Y: 4 groups of rows, each row roughly a mix of its group's hidden directions; one row fits no group
Y (141 x 11)
-29,9,18,17,6,-3,6,-24,-2,-7,1
8,-8,26,5,-18,-10,24,-3,10,-13,-12
-3,19,-31,-1,16,-14,7,-7,-15,-2,-13
-6,-10,6,-2,17,-3,6,-3,3,11,-40
2,6,-4,31,-6,-16,0,-1,12,16,24
-9,3,-9,-18,-4,-22,-15,4,-15,26,10
17,-4,6,-6,9,1,28,-23,15,-15,-3
-38,5,-6,-1,-2,8,-18,3,-5,-15,8
2,-7,2,13,38,9,10,-2,-5,-12,17
-6,-14,-20,-9,-31,-5,-1,-11,21,-1,-3
-7,-36,13,10,-2,-11,-14,3,-13,-10,-8
-4,15,10,13,-8,-28,-21,1,-13,17,4
-23,1,5,11,-12,-18,-1,-1,26,-20,-5
12,14,13,-7,12,20,-23,-10,11,-19,-7
13,10,12,24,5,16,-2,-12,23,16,5
5,10,12,-15,1,-2,-8,1,9,40,5
-11,-4,-4,-5,16,12,-23,-25,11,13,-16
1,-2,-4,31,15,-19,-18,2,19,-5,3
4,19,15,0,-16,-2,-16,11,4,28,-14
-4,13,18,-3,-5,-26,-6,0,-12,16,24
-10,-36,-11,-8,-17,9,10,-9,-9,2,7
25,11,-5,12,15,-1,-20,-10,-14,15,-14
10,-21,4,7,28,10,-5,-7,-5,-10,24
21,-24,2,13,18,3,13,5,-15,-8,17
24,-10,3,-13,8,-16,-10,-25,-11,-14,-9
11,2,-10,-2,0,22,-7,22,-20,25,0
-21,-12,-3,-16,16,-10,19,1,6,8,-25
15,10,-16,-20,-7,15,-16,6,-10,-20,17
4,26,-4,-9,6,-5,12,31,10,-11,-11
-20,-17,10,-2,-2,-32,-3,-1,20,-6,2
11,-6,15,-6,22,-4,-18,11,-26,-4,14
-1,9,9,-1,1,-25,0,7,6,24,29
5,-2,-17,-3,0,-30,-19,-3,15,-11,-19
-15,-1,17,2,-14,16,-2,0,7,-31,17
-3,-3,-24,1,5,17,-24,13,22,6,-10
12,-3,20,8,1,1,6,-13,8,2,37
-5,-24,5,-25,-3,-7,13,12,18,-12,14
-4,12,4,-2,-12,2,-7,-11,41,8,-1
16,-13,-20,-9,1,14,-3,3,1,-15,-30
-5,-28,10,-5,6,8,-11,14,-20,21,8
-2,-6,10,22,10,-4,19,13,-31,0,-5
-1,3,25,-1,5,-10,33,0,-18,-7,6
15,-7,16,18,24,-24,-2,11,-4,10,-8
-12,16,16,17,-18,8,-12,9,-12,5,23
14,14,29,22,10,-5,-17,4,-9,5,-2
-20,7,-22,4,6,-27,5,20,14,-1,-1
-3,-27,9,-4,-15,-16,-19,9,-23,3,0
-8,-5,-29,-7,2,-1,-31,6,14,7,-8
0,-4,-3,-23,-4,-20,-4,23,-17,18,-12
13,-19,25,-8,4,0,-3,13,25,16,-2
3,1,3,24,-14,19,6,-12,7,-29,-5
10,-16,8,13,-19,1,-5,16,31,7,6
13,16,13,2,23,-3,-19,1,14,-20,-14
0,0,-24,-4,17,-20,-10,8,21,20,3
36,-2,-7,-12,10,8,-2,13,-8,-8,18
-28,14,-13,7,-7,-13,-22,15,10,-1,2
-1,-15,1,22,-5,22,14,-1,6,-13,24
19,-4,0,0,-25,15,-7,12,8,-26,8
9,1,15,-5,-9,33,11,-19,-7,3,-14
-7,-14,-17,-8,18,-3,10,15,11,25,-16
10,8,-9,11,8,-2,5,26,-23,-19,-16
14,-25,8,-17,-9,6,-18,-6,-21,-3,12
-30,1,3,-20,-7,-16,9,-15,-17,-6,-1
1,3,-16,22,15,8,5,2,29,19,4
21,6,-18,-9,-4,5,-23,5,26,2,8
21,-9,-13,5,-11,2,-14,-15,-17,-26,9
12,-10,17,-3,-16,24,-1,-23,-1,-7,-17
16,9,15,28,-8,-10,7,4,6,26,-2
-12,1,2,12,15,-21,-5,28,-11,18,8
6,-21,29,-6,6,5,-7,-2,1,27,-7
-29,-15,21,-4,14,-3,11,1,8,-15,-13
-7,24,-18,24,-7,3,-24,5,7,-1,-5
-13,8,-17,6,12,12,37,-3,2,0,6
-15,-8,20,16,26,-16,-5,1,7,-17,0
18,24,-23,-3,-1,-5,13,7,-19,-4,-14
17,-1,-18,6,10,-16,0,5,8,26,-23
-11,-7,-8,30,-6,-10,-19,-8,-2,0,-24
2,6,29,13,-19,-9,23,4,-5,6,-14
4,-28,-2,2,18,8,-20,2,19,9,17
7,-25,8,15,6,-15,-24,-17,-8,6,-9
-16,11,-3,7,-19,3,8,-5,-11,9,-34
-10,5,-9,31,6,-4,-10,-11,-8,-12,-25
-2,2,-9,-14,9,-14,26,17,10,-5,-25
38,-8,-4,-13,8,-4,-6,-7,4,-14,14
14,0,6,17,2,23,11,-2,7,-29,-13
-11,22,-8,27,14,5,-11,-21,4,6,6
-21,17,4,-10,-4,-17,-12,12,-12,11,23
-1,-3,21,-5,4,-2,29,0,-25,0,17
12,-11,12,1,13,-11,-14,-5,-18,-32,3
-19,8,-15,17,18,8,-15,1,-4,26,4
8,8,8,29,10,-12,-2,2,-27,-10,-12
-16,-11,-11,6,1,18,14,20,-17,-4,23
13,16,22,6,-11,10,-9,-13,9,-5,-27
-17,-4,9,-1,-22,-17,-12,6,12,-28,4
-22,18,-2,8,0,-18,-12,9,-14,22,-13
-14,-3,10,18,29,-14,-7,-3,6,-16,-17
-13,-4,20,24,-11,10,-9,-2,0,-27,9
14,12,-25,7,10,-12,3,-1,-12,14,-25
-5,-13,1,-2,19,-8,8,6,-32,-20,10
14,23,7,17,-3,5,-3,12,22,-1,-24
11,-2,18,19,-7,7,-3,-8,14,30,14
-17,-8,22,-23,-2,14,19,2,-1,-13,-14
-3,-19,14,25,24,10,-7,-1,17,0,-8
-17,-11,15,12,-16,1,9,5,-14,10,-28
3,11,-12,-31,-19,22,3,-4,2,-2,14
29,20,1,7,18,-3,-22,-2,-7,-4,9
5,12,-30,-10,-14,-7,23,15,4,-3,-8
12,5,6,15,-4,18,-6,-16,32,13,0
14,-9,17,13,8,27,0,-5,13,24,3
-7,20,-10,-19,5,15,30,0,-12,-6,-9
5,19,-2,-17,4,-5,23,12,-20,-22,3
7,2,-22,-4,-34,19,-2,-2,10,10,3
-7,-30,-12,-6,2,20,20,-14,-6,-7,10
5,-3,10,10,-7,32,15,-15,0,23,4
-7,-29,-18,-3,4,16,17,-12,6,-5,17
21,0,11,-18,-2,15,-14,5,30,4,4
-14,-2,-13,-11,11,0,-31,-6,-13,-5,23
34,0,-7,3,-4,10,-18,0,-23,-9,3
8,-29,-12,-7,27,-12,-1,5,10,4,14
24,-17,11,12,2,-4,0,-10,-17,13,24
-28,7,2,-23,-11,-6,0,21,-4,-8,15
2,-2,-11,13,12,-24,14,28,8,-12,9
-9,1,25,-9,-4,-15,19,-25,-14,-6,-5
22,-2,-15,-1,17,-3,12,6,12,29,-8
24,1,12,-6,-8,-5,2,-16,-31,-8,12
20,3,-13,-4,-11,-14,-17,11,22,-8,20
-9,-14,-4,-26,-2,-9,-16,-28,-3,11,7
-4,-27,-8,-12,-3,-11,-21,14,-4,15,17
-32,-20,17,-16,-1,6,13,-8,-5,3,3
-5,2,-2,26,-23,-2,7,3,-27,-10,12
2,6,25,-7,-3,-8,25,-6,-27,1,12
-19,-3,-19,13,5,15,-5,-1,17,-15,-24
-23,-12,-6,-4,-15,-13,-12,-31,-3,-3,4
-13,-5,-7,14,-6,20,16,19,-11,-6,26
13,-8,6,-6,-10,-6,10,26,32,-1,2
-9,-28,20,14,4,-16,4,6,-1,22,4
4,11,12,-8,-22,8,14,-10,-29,-6,-14
-31,8,-2,4,-2,13,-4,4,15,9,-27
-14,-20,-14,-16,-6,21,25,-5,-10,5,2
-16,-10,-5,20,4,24,-1,1,-7,4,-29
8,-12,-18,-6,18,-20,-16,17,-16,12,-2
which group is each row in? (one row of each group first)
20,-14,27,3,0,-4,-7,16,19,9,14
M
-1,15,24,-5,9,-10,31,10,-7,-5,-10
E
19,2,-7,-22,-21,6,-2,-20,-10,-13,15
G
39,0,-6,-13,12,7,11,-11,-5,6,7
K

8,-2,6,-31,-13,4,16,12,1,7,24
M
-11,-16,24,13,19,0,-22,-16,0,9,1
M
-2,-14,18,2,-18,24,-7,4,-20,-16,9
K
-8,-17,-1,-2,-25,15,0,4,31,6,-9
M
-19,-8,12,20,11,-12,11,5,-2,-18,-24
M
14,-15,11,-23,-18,-11,-12,9,-14,-16,11
K
-9,-12,-27,-18,4,-3,-9,-3,-4,-29,-1
E
4,30,8,8,-9,-19,2,-21,2,-18,-2
K
-2,-4,25,1,-21,13,2,-4,-22,-22,-4
K
-10,7,10,18,-25,-15,13,1,-21,3,-14
G
-1,-8,8,-18,11,-8,22,16,15,1,-26
M
0,-20,20,-2,-9,-7,-11,2,-31,-10,-13
G
10,4,27,-2,10,10,13,3,8,31,6
E
-13,6,14,9,-13,-27,5,-15,-24,1,-9
E
